In the data rows, 500 means zero.
Some points, one per row:
tensor([663, 368, 446, 520, 507, 396, 600, 489, 588, 518, 652, 506, 424, 466, 524, 517, 488, 393, 400, 404, 498, 577,
        434, 400, 494])
tensor([578, 404, 542, 575, 341, 464, 529, 541, 633, 476, 490, 349, 584, 106, 664, 540, 585, 527, 546, 513, 294, 628,
        405, 523, 550])
tensor([558, 469, 541, 455, 370, 590, 306, 548, 873, 517, 413, 245, 689, 627, 560, 441, 605, 572, 498, 712, 419, 436,
        377, 484, 452])
tensor([345, 733, 550, 600, 364, 431, 438, 483, 635, 527, 499, 225, 409, 607, 413, 666, 560, 483, 569, 523, 546, 443,
        510, 840, 501])
tensor([615, 465, 529, 508, 653, 438, 510, 412, 467, 763, 587, 694, 613, 475, 589, 707, 388, 505, 386, 308, 755, 630,
        481, 623, 562])
tensor([294, 527, 534, 493, 546, 470, 393, 407, 476, 559, 412, 365, 519, 565, 507, 600, 563, 526, 678, 424, 563, 264,
        309, 604, 441])
tensor([385, 531, 590, 436, 580, 214, 575, 668, 624, 523, 470, 401, 355, 627, 665, 436, 598, 497, 680, 641, 599, 357,
        470, 543, 291])
tensor([535, 442, 534, 579, 405, 593, 449, 638, 911, 499, 511, 476, 459, 612, 609, 409, 557, 418, 474, 407,  33, 388,
        479, 651, 726])
tensor([781, 500, 503, 520, 572, 573, 551, 588, 461, 525, 428, 681, 587, 275, 372, 529, 488, 541, 716, 510, 498, 611,
        609, 608, 744])
tensor([271, 501, 476, 471, 454, 383, 389, 579, 226, 432, 299, 260, 358, 441, 392, 510, 816, 279, 433, 338, 277, 391,
        174, 546, 391])
tensor([663, 476, 298, 181, 628, 452, 508, 498, 418, 173, 581, 609, 479, 374, 838, 442, 423, 454, 497, 367, 590, 635,
        638, 289, 634])
tensor([452, 522, 538, 384, 368, 492, 564, 433, 479, 460, 446, 745, 517, 401, 481, 653, 504, 638, 383, 335, 687, 471,
        645, 591, 526])
tensor([566, 634, 285, 333, 625, 273, 512, 378, 424, 423, 430, 542, 393, 651, 344, 548, 476, 445, 166, 358, 753, 597,
        649, 416, 532])
tensor([340, 389, 415, 540, 180, 402, 325, 549, 232, 235, 311, 203, 275, 830, 568, 341, 665, 320, 456, 432, 394, 407,
        376, 462, 432])
tensor([584, 458, 375, 304, 723,  55, 713, 593, 126, 370, 570, 777, 620, 478, 218, 598, 536, 371, 104, 329, 669, 479,
        565,  80, 519])
tensor([400, 543, 547, 500, 469, 327, 479, 475, 584, 464, 458, 559, 546, 399, 604, 533, 549, 620, 614, 490, 478, 311,
        504, 547, 597])
tensor([437, 388, 570, 634, 399, 597, 695, 724, 600, 493, 385, 884, 618, 637, 538, 545, 487, 542, 564, 587, 297, 450,
        373, 546, 473])
Then 10 other points, each followed by its number:
tensor([499, 510, 424, 418, 340, 437, 585, 454, 237, 489, 549, 494, 440, 616, 440, 437, 494, 293, 511, 502, 571, 508,
        446, 447, 534]) 0
tensor([404, 392, 588, 779, 383, 449, 473, 518, 693, 509, 545, 361, 463, 573, 586, 530, 664, 599, 710, 414, 424, 617,
        399, 502, 234]) 1
tensor([767, 572, 442, 490, 716, 479, 760, 398, 360, 576, 850, 755, 594, 479, 519, 559, 328, 558,   0, 519, 663, 707,
        641, 507, 444]) 2
tensor([618, 420, 517, 591, 474, 506, 609, 508, 529, 535, 624, 593, 540, 275, 549, 531,  13, 509, 512, 323, 831, 606,
        753, 616, 446]) 3
tensor([549, 469, 492, 396, 461, 438, 554, 536, 363, 506, 393, 480, 372, 556, 429, 436, 527, 389, 412, 549, 587, 579,
        603, 450, 545]) 4
tensor([460, 427, 468, 302, 609, 238, 589, 491,  59, 480, 429, 674, 389, 496, 576, 582, 548, 316, 195, 501, 535, 628,
        223, 393, 505]) 5
tensor([574, 492, 226, 455, 491, 452, 465, 533, 368, 521, 482, 549, 491, 256, 508, 467, 546, 467, 456, 359, 531, 572,
        530, 334, 455]) 6
tensor([275, 533, 424, 620, 498, 351, 549, 641, 616, 498, 516, 327, 428, 383, 570, 500, 505, 692, 737, 841, 573, 404,
        488, 523, 615]) 7
tensor([356, 621, 499, 537, 534, 671, 485, 461, 724, 473, 532, 577, 542, 483, 434, 460, 514, 514, 707, 238, 697, 494,
        560, 565, 490]) 8
tensor([562, 413, 480, 564, 430, 676, 607, 525, 388, 504, 522, 707, 795, 405, 567, 559, 538, 470, 555, 482, 571, 519,
        599, 412, 419]) 9
Which two of these numbered points are nearest to each point below, looking only along the 5 directions in which the first points spread most? Their numbers follow each, nearest first.
tensor([529, 370, 478, 448, 457, 337, 473, 454, 258, 336, 513, 135, 520, 518, 592, 547, 711, 317, 342, 470, 368, 498,
        407, 446, 557]) > 0 4
tensor([535, 607, 587, 753, 861, 487, 555, 509, 648, 471, 564, 784, 498, 353, 481, 634, 438, 309, 531, 487, 721, 624,
        946, 525, 526]) > 3 2
tensor([669, 434, 441, 375, 613, 466, 470, 520, 302, 542, 572, 408, 481, 535, 505, 511, 462, 400, 440, 442, 531, 383,
        508, 498, 502]) > 4 0
tensor([613, 455, 458, 359, 593, 444, 467, 286, 417, 408, 621, 597, 418, 399, 636, 547, 294, 366, 427, 387, 564, 673,
        606, 347, 581]) > 6 4
tensor([652, 389, 366, 338, 604, 498, 258, 572,   5, 481, 387, 426, 698, 484, 530, 605, 660, 339, 261, 389, 523, 334,
        464, 437, 343]) > 5 0
tensor([634, 415, 552, 589, 545, 496, 535, 553, 588, 480, 466, 874, 678, 368, 435, 481, 419, 509, 496, 598, 445, 660,
        678, 352, 504]) > 9 3
tensor([436, 560, 650, 453, 367, 555, 502, 614, 612, 485, 580, 413, 545, 576, 516, 392, 608, 506, 563, 434, 366, 364,
        299, 526, 472]) > 1 7
tensor([556, 526, 488, 503, 599, 553, 597, 462, 509, 518, 598, 375, 557, 482, 392, 505, 398, 579, 388, 518, 563, 393,
        741, 601, 452]) > 8 4
tensor([631, 460, 536, 452, 514, 481, 583, 504, 312, 594, 543, 743, 553, 415, 566, 629, 360, 510, 449, 412, 646, 762,
        620, 537, 624]) > 3 9
tensor([507, 438, 432, 434, 500, 435, 308, 589, 556, 530, 429, 720, 669, 488, 527, 535, 513, 552, 464, 480, 472, 614,
        558, 469, 528]) > 9 4
tensor([462, 461, 714, 565, 780, 564, 596, 625, 531, 514, 431, 560, 537, 522, 593, 450, 540, 437, 536, 548, 384, 522,
        423, 424, 424]) > 9 1
tensor([521, 366, 521, 422, 545, 390, 537, 518, 434, 449, 610, 594, 554, 583, 720, 508, 353, 336, 453, 349, 529, 562,
        346, 515, 597]) > 4 6
tensor([385, 696, 610, 595, 519, 475, 423, 446, 811, 600, 595, 380, 536, 586, 397, 442, 508, 559, 655, 669, 458, 523,
        462, 560, 528]) > 7 1
tensor([486, 559, 531, 580, 420, 653, 426, 459, 685, 541, 535, 606, 507, 317, 480, 472, 342, 728, 515, 419, 624, 582,
        641, 468, 460]) > 8 3
